The rows of A fall into several groups, which share some directions, and each row is roughly a mix of its group's hidden directions.
A, 98 rows:
[[-41.8 -49.2 -28.2 -12.6  18.5   7.8 -14.5  13.3   4.2   0.6]
 [ 23.7  40.6 -27.4  12.4  21.8 -19.9  10.2  31.1 -22.9 -18.8]
 [-12.6  22.7  37.1   3.2  28.6  18.3  30.7  25.0 -33.6  -4.4]
 [  0.1 -26.6   9.9  15.2 -11.7 -38.4 -46.7  17.2  26.8   9.5]
 [ 29.3  -3.8  -6.7  11.6   4.4  -8.1 -31.7   3.7 -59.0 -17.0]
 [ 15.5 -44.1 -31.5 -10.5  43.0   2.4 -15.4   4.9  19.7  11.9]
 [ -6.1 -34.2 -29.1  33.9   5.9 -12.3 -31.1 -26.3  29.6   2.9]
 [ 28.2  13.1  -2.3  37.5 -30.5  -2.3 -17.9 -29.2  -1.7 -37.9]
 [ -5.4  -9.2  10.7 -18.1  -0.3  -8.2  -3.4  10.1  72.1   0.2]
 [ -5.0   8.6  29.2 -44.1 -27.0  -1.5  -2.1 -28.2   7.6  38.0]
 [ 16.6 -22.4 -12.3  56.7  11.4   0.1 -15.1  -9.6  27.6 -23.9]
 [ 35.1  -2.5  -3.4 -43.3  30.1  -6.9 -15.4   4.1 -28.4  28.2]
 [ -0.4 -20.5  31.5  -5.4  -3.3  29.4  -3.8  24.8 -33.7 -43.0]
 [-14.4 -25.3  -9.5  39.4  22.2 -30.7   4.6  -5.3  38.1 -22.3]
 [-10.9 -47.5  13.2  24.7  18.5  16.7 -10.6 -36.4   3.6 -26.5]
 [-49.5 -35.4   6.5 -19.2   4.2 -20.0  -3.2 -10.9 -16.9 -31.4]
 [-25.8 -34.1 -19.3 -18.1   7.3 -29.5 -12.9  -1.2  18.4  44.4]
 [-13.1 -26.6  34.4   2.8 -26.4  22.6  -1.7  19.8 -30.3 -36.5]
 [ -3.9 -16.4  16.0  39.1 -50.2 -30.1 -13.1  -4.5  15.2  -3.6]
 [-13.8  -3.5 -59.3  13.6 -10.1 -17.7 -28.7  25.8  -9.9  -5.1]
 [ -0.6  24.3  41.7 -10.7  33.4 -33.4  11.5  -9.6  16.4 -27.7]
 [ 15.2 -36.6 -15.6 -40.8  42.6  -8.3  14.9  -5.8   1.4 -17.6]
 [-37.5   6.5 -24.6  28.3 -31.2  -3.7  -2.3 -25.6  22.4  30.5]
 [  2.6   5.7   5.4  23.5 -38.2  21.2  14.4  54.2 -14.6  -6.4]
 [ -8.9   6.3 -27.7  22.2   8.5 -18.5  -0.3  44.4  -6.6  46.1]
 [ -0.5   4.2 -35.7  -3.0  41.9  26.6   5.7 -20.4 -30.0 -28.6]
 [ 14.6 -29.4   7.7 -46.5  15.3 -13.6 -12.4   1.9  -7.1 -44.8]
 [ 19.2   1.0  28.3   7.6  16.4  20.8  24.2 -22.2 -40.7  35.5]
 [ -6.3  -4.4  34.7  25.9  -5.4   3.4  20.0  29.4  35.1  38.3]
 [ 22.4  10.1  21.3   1.2 -14.7   0.8  36.7 -21.6 -50.4 -17.4]
 [-11.8 -37.1  18.7 -10.2  29.5 -14.7  28.2  28.8 -35.2  -4.2]
 [ 30.9 -37.1   7.7  14.2 -16.8 -10.5  28.9 -26.3 -36.0 -11.3]
 [ -2.4 -10.0  20.5  -7.9 -26.6  42.8  20.3   4.6 -40.8 -26.5]
 [  8.5 -29.8  30.4 -18.1  -3.2 -25.6 -43.3  27.0 -20.5   5.0]
 [ -6.3 -17.6   6.4  24.4  18.5 -65.1   6.4 -14.1  10.6  -3.3]
 [ 41.3   0.2 -39.5  10.2  40.8   1.9   0.1   3.9  28.2  -9.2]
 [ 23.7 -16.7  -0.9   5.9  58.6  -4.8 -10.7 -25.1  28.8   5.0]
 [-28.2   3.9   3.7  38.9 -10.3  -4.6 -34.6 -10.2 -44.3 -14.3]
 [ 26.7  26.8  23.3  20.1 -30.6   1.2   7.7   2.7  36.8 -34.6]
 [ 58.9 -19.2   6.6   5.5   5.7 -18.1 -39.7   8.6  -2.8   1.4]
 [ 30.0  17.7 -45.3   1.0 -38.4  11.1 -26.8 -16.7   7.8  -3.6]
 [ 22.2  14.3 -42.1 -37.5 -18.4  24.9   9.4  28.5  11.1   8.2]
 [-16.1  25.1   4.0  53.0  24.7  20.8  12.5  -4.8   1.3  31.5]
 [ 30.4  24.7 -27.1  -0.5 -29.5   6.5 -12.8 -26.0 -43.7   0.0]
 [-28.4  14.2 -10.5 -27.7 -30.4  18.3  44.4  12.0  25.2   5.5]
 [  6.5  -8.0 -27.5  12.0 -23.4   8.7  41.3  38.2 -14.4  30.5]
 [ 38.5  25.7  33.0 -11.6 -27.1   3.9 -30.2  18.7   9.8 -21.4]
 [ -6.6 -16.6   2.2 -46.3  37.4  -0.6  16.0  -5.0 -23.3 -35.3]
 [ 15.7  14.4  -5.0 -55.0  -4.4  13.0   7.5  -4.7  26.2 -38.4]
 [-30.7   0.5   0.4   6.8  34.4 -37.5   0.8  42.1  23.7   4.1]
 [  3.7 -12.2  16.0 -24.8 -37.4  43.9  11.5  -6.1  20.6 -31.2]
 [-15.6 -12.3 -33.3 -11.0   0.0   6.9  56.1  12.9   0.3  30.8]
 [-16.7 -35.8   3.7   2.3  -4.3  -4.6 -35.0 -55.5  -0.9  -4.1]
 [  6.3  30.8 -15.7   5.9 -34.1   0.9   0.3 -19.9  37.1  41.6]
 [ -0.8 -22.1  17.4 -18.6 -26.1  45.4   6.0  12.3 -39.9 -16.3]
 [ 21.0  29.5 -33.1  14.4  36.3  39.3   8.7 -14.4 -12.4  -4.9]
 [-27.0   3.4  50.7   5.9 -29.0  -5.3  12.4  13.1   8.5  36.3]
 [  6.3  16.0   7.7 -15.1 -60.1  17.3   4.4  12.8  17.3  30.9]
 [-26.6 -20.5   5.9 -44.7   0.2   1.0  -4.9   5.2  49.8 -15.5]
 [-20.1 -19.8 -26.6  34.9  18.7 -17.7  -1.0 -30.7   0.6  39.9]
 [ 30.3  20.0 -32.1  -0.4  17.6  21.4  40.8 -32.8  -5.3   6.0]
 [ -5.0 -13.0  -4.4 -17.1  -5.1 -18.3  47.1  14.4   4.1  51.2]
 [-51.3 -35.3  21.0 -14.6  -2.2 -30.9  -8.2  15.9  -8.5   6.9]
 [  2.7 -47.4  -2.4   2.5 -13.4 -38.6  11.0  23.1 -15.2  33.3]
 [ -4.7  17.0  18.9 -22.7 -14.3  11.6  18.6  -2.3 -52.1  36.7]
 [  5.2 -16.7  17.0   3.2  23.6  -8.1  40.8 -13.4 -40.1 -35.4]
 [ -5.9 -40.0  18.5  37.6  -3.8  23.5  -3.3 -11.8  29.4 -31.1]
 [ 29.4  30.4 -26.3  11.9 -25.9  33.5  23.7 -28.0   5.7  12.1]
 [-13.2  48.3   4.7 -22.2   6.2  39.0  10.0 -10.8  -1.9 -33.5]
 [  9.1  18.5  25.1  39.2 -32.3 -15.9 -26.6  10.3 -13.8  32.2]
 [ 10.3 -31.9 -13.4  14.3  30.1 -18.1 -40.7 -23.7 -22.6 -21.5]
 [-34.1 -27.8 -26.8  20.3  35.5 -19.0 -17.1   8.8 -29.3   4.1]
 [ 40.8  32.9 -12.4 -18.5  21.8  28.5 -31.3  16.4   8.7   8.6]
 [-32.8 -40.9  24.1  30.8 -10.0  -1.6 -17.4 -18.8   8.8  28.6]
 [  7.6  24.8 -25.3  31.2 -21.8 -28.2 -16.3  30.8  28.0 -19.5]
 [ 31.0 -25.0 -36.8 -15.0  23.5  30.8  -4.7 -19.5  21.1 -20.4]
 [ 28.4 -21.9  16.6 -39.3  17.2 -21.5  14.3  23.0 -36.1  -5.1]
 [  3.9  30.2  24.3  -7.9 -13.5 -51.2   6.8 -15.9 -27.5  22.1]
 [-28.1  37.5  39.2   1.6   3.9  -7.8 -18.9  29.1  -1.0 -30.2]
 [-31.9  -7.6 -31.5 -24.7   3.2  -0.1  29.2 -21.7   2.8  43.6]
 [ 14.1  24.7 -34.8  -6.0  15.5  -3.3  13.4  46.8   6.7 -34.7]
 [  6.3 -30.0 -21.8  -6.6 -25.2  35.9 -15.8 -33.1 -24.5  24.4]
 [ 59.0  -4.9   1.9   8.6  35.2   5.2  -2.9  -0.7 -13.8 -29.7]
 [-20.5  45.5  31.7  16.2  26.4  26.8  20.4  -5.9  11.7  12.8]
 [ 21.3  27.9  16.1 -12.7 -11.9  13.7  21.5  37.1 -45.9  -0.4]
 [ 15.3  -9.2   8.1  -2.5 -57.4 -23.2 -35.0  16.8 -10.2  -9.5]
 [ 41.0 -27.2 -12.0   9.6  36.0 -10.5 -34.7  -9.4 -15.7 -18.1]
 [ 24.8  28.6 -24.6  -7.1  41.4 -24.4   7.9  25.6  23.1 -16.7]
 [ -6.3  -7.9  -6.4  -4.4 -16.3  28.5 -49.9  32.8  31.9  10.1]
 [ 34.5 -23.0  -4.7  41.5 -42.6   1.7   7.2 -21.8   5.7 -10.0]
 [-22.0  14.1   2.3  20.5   0.1  -1.6  -5.1 -33.1  52.4  30.8]
 [ 12.6   6.7  -9.3 -11.1 -18.6 -41.5  -0.4 -24.8  -5.1  53.0]
 [ -5.1  17.9 -25.9   5.7  43.9 -21.1 -14.6   1.6  46.4  12.0]
 [-11.3  18.5 -11.9   1.6 -16.5  25.2  55.7 -31.3 -18.0  -1.0]
 [  3.5 -23.9 -11.0 -29.5 -11.9  -7.2  38.8  36.8 -36.1   0.8]
 [-17.0   1.0 -43.2 -47.0  -1.0   5.1  -6.2  18.5 -19.5 -27.9]
 [-13.3 -24.0  40.3  -8.0 -30.0  42.0  15.2 -18.5 -13.7   8.2]
 [ 12.7 -17.0  26.9  21.7 -38.0  -0.5  23.7 -14.2 -36.5 -27.3]]

Here is one row of each group, with its name. Which group are the others in?
[ 37.0  32.0  -5.6  46.3  12.9 -24.0  -0.7   1.7   5.8 -24.0] => D
[  3.0  34.1  31.0  29.1   6.4  16.5 -34.9 -14.2  32.7 -11.9] => Y
[ 28.1 -24.3 -45.1  20.6   4.8  18.1  13.8 -24.2  29.7   9.3] => S

[-19.4 -20.9 -19.3 -36.7 -31.2 -16.4   2.4 -19.1  42.3  -2.1] => Y
[ -4.0  25.8  19.4  16.2  21.8   6.5  35.6  -5.2 -19.2 -49.2] => S
[-23.8 -44.4 -14.7  31.6 -10.1   1.2 -26.0   0.6  25.4  27.3] => D
[  4.5  41.6  -9.1 -28.4 -14.4  37.8   3.6  -2.1  -6.2 -40.0] => Y
[ 36.9   6.3  -5.1  20.9  39.5   0.6  16.7  15.9  42.6 -12.4] => D
[ 20.8 -20.7  14.7 -23.2 -19.8  42.9 -23.6  23.7 -30.3  -6.9] => S
[ 37.9  24.2  21.4  -5.1  25.9  17.1  16.6  28.8 -36.8  -2.1] => Y
[ 16.2 -10.3 -16.0  32.8   4.9 -21.8 -49.2 -33.9  -4.0  12.2] => Y
[-14.1 -14.8  11.0 -20.1  17.3 -60.3  -5.0  -4.3 -14.1  28.5] => S
